128 stands for zero in the data rows.
Some points:
[198 139 128 103 132 132 113  74 167 125 151 177 156  44  91 134 111 138
  97 113  63 102 153 212 105  78 106  94  86 117 108 126 151 126 179  68
 131 151 166 228 164]
[202 168 101 122 245  37 131 187  77 117 179 144 137 148 174 110 130 125
 116 109 134 136 126 152  74 203 185  70 111 136 163 102  90 129 239  89
 139  61 138 143  69]
[173  85 145 236 225 199 101 159 101 169 129 120 134 134 147 100 162 134
 188 134 115 158 125  69 175 108 101 147 108  96 156 115 214 112 131 180
  99  87 211 136 130]
[ 39 151 139  79 240 144  81 133 154 170 110 168 171 193 139  89 126  49
  71 194  99 166  95 173 105 116  93  93  40 166 205  61 114 101  59 149
 162 149 171 149 153]
[199 146 143 105 157 122  95 173 107 110 140 134 118 141 121 197 104 120
 108  68  63 184 146  86 190 117 113 135 220 152 156  64  99  88 115 198
  63 179 209  93  64]
[ 98 117 173 128 132 131 100  90 129 171 111 109  68 142  57  81 149 188
 110  85 128  20 226 107 134 145  81 101 185  47 222 182  71 131 133 176
 182 101 194 148 134]
[136 134 200 139 113 146 205 139 114 133 152  99 101  88 170 107 110 146
 155 213 164 146 180 146 104 167 112 110  84 168  55 119  26 121 167 183
 127 159 143 130 131]
[ 94  69 163 123 152 123 185 132 160  92 133 109 159 104 119 122 114 112
  91 102 152 153 190  98 143 145 207 121 168  98  95 124 171 126  91 109
 141 117 109 180 162]
[156 166  98 186  25 100 160 144 144 196 130 114 146 189 186 106 112 153
  73 107 115 119 144 143 131 123 102  77 121 155 125 192 132  83 154 122
  79  65 106 127 178]
[122 158 101  83 209  78 163 128 126 180 128 170 162 130 143 107 173  66
  93 142  58 154 148 137  94 112 118 168 181  72 112 156 165 116  80 119
 104 154 138  97 124]
[155 146 187 141   0 147 153  97 105 124  93  80 192 176 149  89 150 143
 151 115 105 140  33 123 107  92 189 111 216  78 168 109 106  39 129  87
 152 169  92 153  45]
[ 98 187 116 135 162  17  86  95 198 102  69 173 190 122 105  97 108 198
 197 126 130 143 132  75 134 118 136 151 112  72  97  81  42 154 168  59
  77 142 118 162  95]
[169 108 187 166 108 136 114 112  87 174  30 141 202 137 109  84 182  95
 129 140 153 149 167 133 173 101  48 133 153 202 104 133 104 163  84  79
 184  93 168 144 176]
[136 185 122 180  77 127 129 202 153 114 163 159 159 162 108 182 116 169
  97 232 132  98 124 109 119  82 116 164 156  66  99 133 150  98 150 167
 204 144 147  83 179]
[130 123 147 111 113 114 145 137 138 144 106 114  55  82 137 230 170 120
 117  93 187 131 111  43 123  46  18  80 173 149  49  74 116 131 142 128
 109  95  82 155 138]
[137 141 142  93  14  95 131 158 135 163  79 177 179 125 179 134 175 143
 112 104 122 125 227 123 120 161  41 163 104 154 114 146 161 100 183 161
 109 128 186  61 134]
[168 163 151 155 173  91 193 162  99 101  75  82 141 103 114 116 175 174
 157 112 127 149  89 212 101  35 168 136 174 122 135 114 111 158  75 132
 110 133 110 163 209]
[ 96 162 139 115 156  97 112 100 111 195 185  42 148  68 137 174 132  78
  81 204  95 148 156  23 112 110 132  89 109 179 163 191 152 150 140  80
 154 154  96 140  48]
[148 198 134  73 137 182 128 123 108  77 118 106 136 166 117 149 138  78
 123 128  79 118  82 106 190 135 217 128  24 201  82 151 104 100 129 163
 119 141 109 126 174]
[ 29  34  95 123 121  34 148 153 119 115 129  72 165 120 151  63 100  89
 130 102 136 135 103 107 121 128 103 132 108 110 165 166 129 109  92 154
  89 165  89 128  87]
[ 76 125 143 195  60  96  77 167  82  88  94 198  92  92  54 154  54  23
 151  96 130 156 143 146 102  81 183 145  98 102 136 158 134 145 155 205
 146 120  84 143 147]
[130  86 178 150 131 132 172 154 156  65  96 129 103 114 198 108  89 193
  34 130 148 154 143 127 109 132  86 152 107  96  87 100 126 121 143 136
 100 119  32 139 146]
[ 62 119 143 108 148 182 112 204 163 126 169 147  85  63 130 150  90 215
 164 127  63  80 148 195 161  96 126 140 194 255 215 117 116  88 126 127
 123  62 107  83 102]
[177 151  82 183 101  97 126  47  87 134 111 100 112 135 168 184 204 104
 131  93 121  90 125 181 125 145 144 129 135 125 144 105 146 201 170 158
  88 193  44 100 191]
[ 95 101  92 107 140 126 102 197  80 142 187  73 154 117 117 140 175 126
 131 136 144  71 138 149 111  97  98 191  77  87  94 160 118 171  87 103
  90 169 170 114  76]
[ 78 137 137 175 185 185 156   6 159 137 163 133 162  97  68 119 116  88
  53  93 115 111 113 128 100 173  92 159 185 133 114 112 118 111 171 164
  84 136 104  67  93]
[131 207 135 107 143 198 136 172 116  49 140 119 111 163 146 127 125  45
 104 128 215  96  86 134 161 169 135 169 144  94 110 152 154 177 126  84
 175  54 113 190  85]
[151  84 132  77 160 158  91  83  82  88 113 169 127 148 144 131 255 182
 170 145 136 164 113 174 204 168 143  94 123  59 138 155 163  41 165 202
 112 119  91 228  79]
[198  79 102 152  97 103 142 168  95 190 134 101 212 134  54 154 140 104
 166  96 208 143 122 188 105 188 134 137 129 140 141  81 154 109 121 160
 184 200 130 178 117]
[139 150 144 149 132 157 143 187 131 179 113 126 184 159  57 104 141 139
 194 138 105  90 163 105 179 183  85  63 118  77  72 115  91 134  96 158
 125 145   3 142 143]
[135 173 151  66 101 150 142 146  75 193 127 190  61 127 138  83  85 164
  33 153 158 119  79  80 151 114 121  79 115 140 141  64 140 202 185  96
 171 176 103 102 153]
[161 104 147  82 136 107 115  90 127  59 168 134  80  82 186 121  64  80
 167 174  72 127 140 147 108 129  60  53 208 114 110 176 104 147  72 108
 154 160 148  50 120]
[ 97 126 148 139 104 124 158 104 174 178 141 178  51  72 161  74 130 124
 151  82 135 105   9 127 167 161 137  84 110 116 159 135 167 140 121 162
  83 114 207 156 107]
[ 62 118 106 165 116 174  92 209 190 107 177 102  71 188 118 120 190  91
 141 150  94 150  70 104  61 202  73  98 169 163 108 138  90  80 183  12
 101 198 186  96 226]
[146 172 118 158 130 128 104 142 199 103 170  93 123 147  95 162  60 125
 118  40 132 166 173 142 148 161 182  86 105 122 162 189 134 135 132 113
 158 143  93 142 142]
[128 117  73 127 131 175 128 125 113 120 182 174 128 152 148 133 125 178
 118 157 144 148 206 152 116  37  88  86 148 124  67  71 160 130  82 146
 107 171 121 196 113]
[122 200 126 116 116 130 165  59 160 121  93 121 107 118  95 174 131 146
 180 144 232 201 131  75  49 135 117 100  72  94 149 146 136  88  54 137
 143  47 152 110 111]
[126 133 148  80 159 185 145 162 202 166   1  71 114 164 135 177  83 126
 114 142 172  84 139 207  99 147  91 103 207 130 108 205 123 180 163 179
 105 157 186 158  87]
[ 80 148 125 211 113  83  64  53 137  98 165 101 132 196 172 111 135 145
 146  88 112 138 122 131 121 147 190 156 139 189  11 118 140 184  83 171
 233  76 172 152 110]
[125 157 239 149 157  71 127 133 187 174 157 146 121 114 177 179 142 118
  93 110 109  71 119 167 194 163 242 164  74  66  88 137 139  90  16 103
 124 111 124  94 132]
[163 151  90 141 108 100 151  91  86 158 153  91  97 208 147 137  83 116
 150 138 180  98 157 155 220  83  81 196  87 123 137 107 109  66 103  22
  76 128 154 151 102]
[111  87 148 155 143 132 134 120  94 110 178 109 176 101  64 137 130 163
 136 177 110 179  89 174 143 164 105 188 121  56 163 146 160 181 124  55
 122 112 108  66 110]
[154  82 134  51 118 134 187 148  59  95  99 187 129 185  86 142 188 150
 120  35 150  76 162  92  56 101 133 119  92 174  58 126 158 114  94 106
 153  70 149  52 103]
[ 92 105  48  80 129 190 163 139 173 114 105 128 133  85 138 102  67  66
 148  69 187 145 161  63 171 136 125 118 167 175  36 137  96 100 158  81
 155  85 202  71 184]
[126 111 103 122 125 106  84 115 108 184 102  60 115  90 211 164 139 165
 129  80 167 164  99 153 115  59  99 155 115 106 149 131  95 151 182 136
 153 151  94 114 208]
[153  39 165  14 124 107 115  95 214 123 172  85  84 205 100 134  87 103
 140 135 106 108 117 150  73 114  87 173  93 127 149   4 122 133 207 137
 143  39 151 122 147]
[174  37 121 131 148 127 164  96 163 158  93 206 100 174 116 196 121 130
 196 156 110 125  78 127 103 128 181 161  76 128 110 206 111 126 126  92
 161 135  94 106  87]
[ 42  63 163  72  79 212  84 121  55 113 154 165 191 113 117 198 163 162
 112 135 104 177 199 122 111 169 227 137 181 124 195 108  72 208 106  88
  80  47 159 132 190]
[143 117  78 162 140 127  97 120 110  82 127 156 154  87 131 142 121 177
  99 120 173  73 131  88   9 139 128 160 138 184 199  94 173 139  93 127
  62 178 187 156  77]
[ 96 149  66 133  63 163 164 145 150 197 138 167 197  85 178 134 159 128
 186 126 102  95 147 162 125 134 123 107 142  87 153  38 156 139 135 133
 214  79  90  96 117]
[184 108 100  96  74 123  88 198 128 147 142 135  81  65  79 143  91 118
 130 171 127 171 129  98  72 160 186 166 160 156 120  92 105  84  55 164
 130  95 131 140 196]
[136 125 162 131 164 104 111 135 132  59 167 156 126  83 169 112 164 109
 105  95 178  48  93  88 166 138  78 109 107 123 179 134  71 101 138  92
 162 181  98 158 159]
[125 124 102 102 140 192  61 106  88 164  47 103  69 101 117 118 122 169
 110  66  85 181 183  88 103 165 181 213 104  96  83 123 161 111 119  76
 205 176  85 134 114]
[ 78 136  73 138 150 134 247 123  44  85 106 103 133 149 158 210 108 187
 176 129 111 168 133 139 153 133  91 127  90  88 179 111 143  95 126 145
 206 167 136 146 163]
[ 99 132 159 128 162 130 161 124 150 110 188  93 141 116  76   0 127 180
 138  75 129 181  34 126  95 159  53 112 106 133 117 218 179 176  88 122
 107 106  63  95  91]
[ 73 158 130 142  79  93  93 153 118  95 100 120  55 110  77 164 126 107
 122 156  80 164 124 200  97 169  62 104 119 160 127 105 176 145 102  71
  90 103 134 168  63]
[101 162 207  97 130  95 160  73 114 103 184 180 129 167 134 119 127 103
 170 123 170 176 130 113 155  75  85 205 138 175 164 107 143 160 204 141
 100 188 135 151 189]
[145 131 112 120 118 141 130 126  73 149 146 114 158 103 170 149  84 103
 170 125  13 101  77  61  99 164  81 198 112 114 145 123  84 171  63 195
 111 144 148 198  96]
[ 92 131 105  79  91 135 137 130 197 101 173  93 154 127  97  93 170 185
  90 152 156 140  97 151 187  70 176  27  40 139  65  81  69 166 156 149
 133 164 146  78  98]
[136 154 155  37 130 107  44  75 139 137 133 118 182 152 122  95  62 162
 167 230 129  24 101 112 168 157 165 120 171 163 127 175 205  78 168 157
  92 113  86 152 222]
[155 112  82 173 128 126 143 107 160 160 166 188  64 230 120 134 119 109
  88 142 144 158 146 110 140 140 236 134 123 136 190 159  77 196  85 148
  94 125  69 148 138]
[148 118 153 158 116 185 135 162 187  92 148 145 102 109 145  87 161  90
 145 113 107 143 174  82 107  45 184 178  96 139 120 196 123 110 180 139
 149 104 128 145 109]
[211 144  61 177 121  98 164  97 157  56  67  46 121 117  98  88 160  59
 102 190  33  84 120 101 176 135 145 129  76 100 220 108 168 176 111 117
 103 132 148  93 146]
[101 135  66 179 167 120 143  97  18 131 137  97 108  99  74 100 102 110
  83 130 102  88  87 157 102  93 153 132 174 109  92 138  91  74 184  96
  64  93 175  87 107]
[123 111  98 201 110 106 119 100 135  86  87 168 129  93 147  95 153 140
  54 195 132 126 103 171 161 130 126  91 113 172 109 103  63 110 132 125
 167 139  60 111 107]
[135  67  65 120 135  49 161 154 108 184  62 123  79 139  66 142 135 188
 156 164 129 117 124  91 200 144 136 180 225 163  89 158 213 146 163 164
 149 145 206 195 103]
[158 180  92 101 125 160  89 126 165 117 122 130  89 105 138  67 142  62
 183 135 213 138 171 157 117 139 179 185 149 112 152 139 127 127  93 150
 112 135  59  82 102]
[119  86 206 169 163 164 110 118 109 137 100 108  99 152 185  98  95 121
 200 124 140  87 140 126 125 115 155  28 115 125 132  86 233 114 138 120
  69 162 158  43  85]
[160 109 107 132 133 161  28 131 147  98 122 156 189 125 160 154  46 134
  71  99 162 155  86 134 155 121 157  90 111 109 147 202  87 128 106 154
 131  80 127  54 144]
Along one direction, these points spread out more than along any other. How many in every 100 of the points above lie lower along it than each point below? Round to a whole number. More than half of the points above lie lower than the first one.
[135 173 151  66 101 150 142 146  75 193 127 190  61 127 138  83  85 164
  33 153 158 119  79  80 151 114 121  79 115 140 141  64 140 202 185  96
 171 176 103 102 153] 65
[ 39 151 139  79 240 144  81 133 154 170 110 168 171 193 139  89 126  49
  71 194  99 166  95 173 105 116  93  93  40 166 205  61 114 101  59 149
 162 149 171 149 153] 23
[136 154 155  37 130 107  44  75 139 137 133 118 182 152 122  95  62 162
 167 230 129  24 101 112 168 157 165 120 171 163 127 175 205  78 168 157
  92 113  86 152 222] 39
[ 95 101  92 107 140 126 102 197  80 142 187  73 154 117 117 140 175 126
 131 136 144  71 138 149 111  97  98 191  77  87  94 160 118 171  87 103
  90 169 170 114  76] 64
[155 146 187 141   0 147 153  97 105 124  93  80 192 176 149  89 150 143
 151 115 105 140  33 123 107  92 189 111 216  78 168 109 106  39 129  87
 152 169  92 153  45] 26
[211 144  61 177 121  98 164  97 157  56  67  46 121 117  98  88 160  59
 102 190  33  84 120 101 176 135 145 129  76 100 220 108 168 176 111 117
 103 132 148  93 146] 6
[ 94  69 163 123 152 123 185 132 160  92 133 109 159 104 119 122 114 112
  91 102 152 153 190  98 143 145 207 121 168  98  95 124 171 126  91 109
 141 117 109 180 162] 32
[ 97 126 148 139 104 124 158 104 174 178 141 178  51  72 161  74 130 124
 151  82 135 105   9 127 167 161 137  84 110 116 159 135 167 140 121 162
  83 114 207 156 107] 43
[ 78 137 137 175 185 185 156   6 159 137 163 133 162  97  68 119 116  88
  53  93 115 111 113 128 100 173  92 159 185 133 114 112 118 111 171 164
  84 136 104  67  93] 46
[156 166  98 186  25 100 160 144 144 196 130 114 146 189 186 106 112 153
  73 107 115 119 144 143 131 123 102  77 121 155 125 192 132  83 154 122
  79  65 106 127 178] 51
[ 76 125 143 195  60  96  77 167  82  88  94 198  92  92  54 154  54  23
 151  96 130 156 143 146 102  81 183 145  98 102 136 158 134 145 155 205
 146 120  84 143 147] 16
[ 99 132 159 128 162 130 161 124 150 110 188  93 141 116  76   0 127 180
 138  75 129 181  34 126  95 159  53 112 106 133 117 218 179 176  88 122
 107 106  63  95  91] 10
[101 135  66 179 167 120 143  97  18 131 137  97 108  99  74 100 102 110
  83 130 102  88  87 157 102  93 153 132 174 109  92 138  91  74 184  96
  64  93 175  87 107] 55
[ 42  63 163  72  79 212  84 121  55 113 154 165 191 113 117 198 163 162
 112 135 104 177 199 122 111 169 227 137 181 124 195 108  72 208 106  88
  80  47 159 132 190] 54
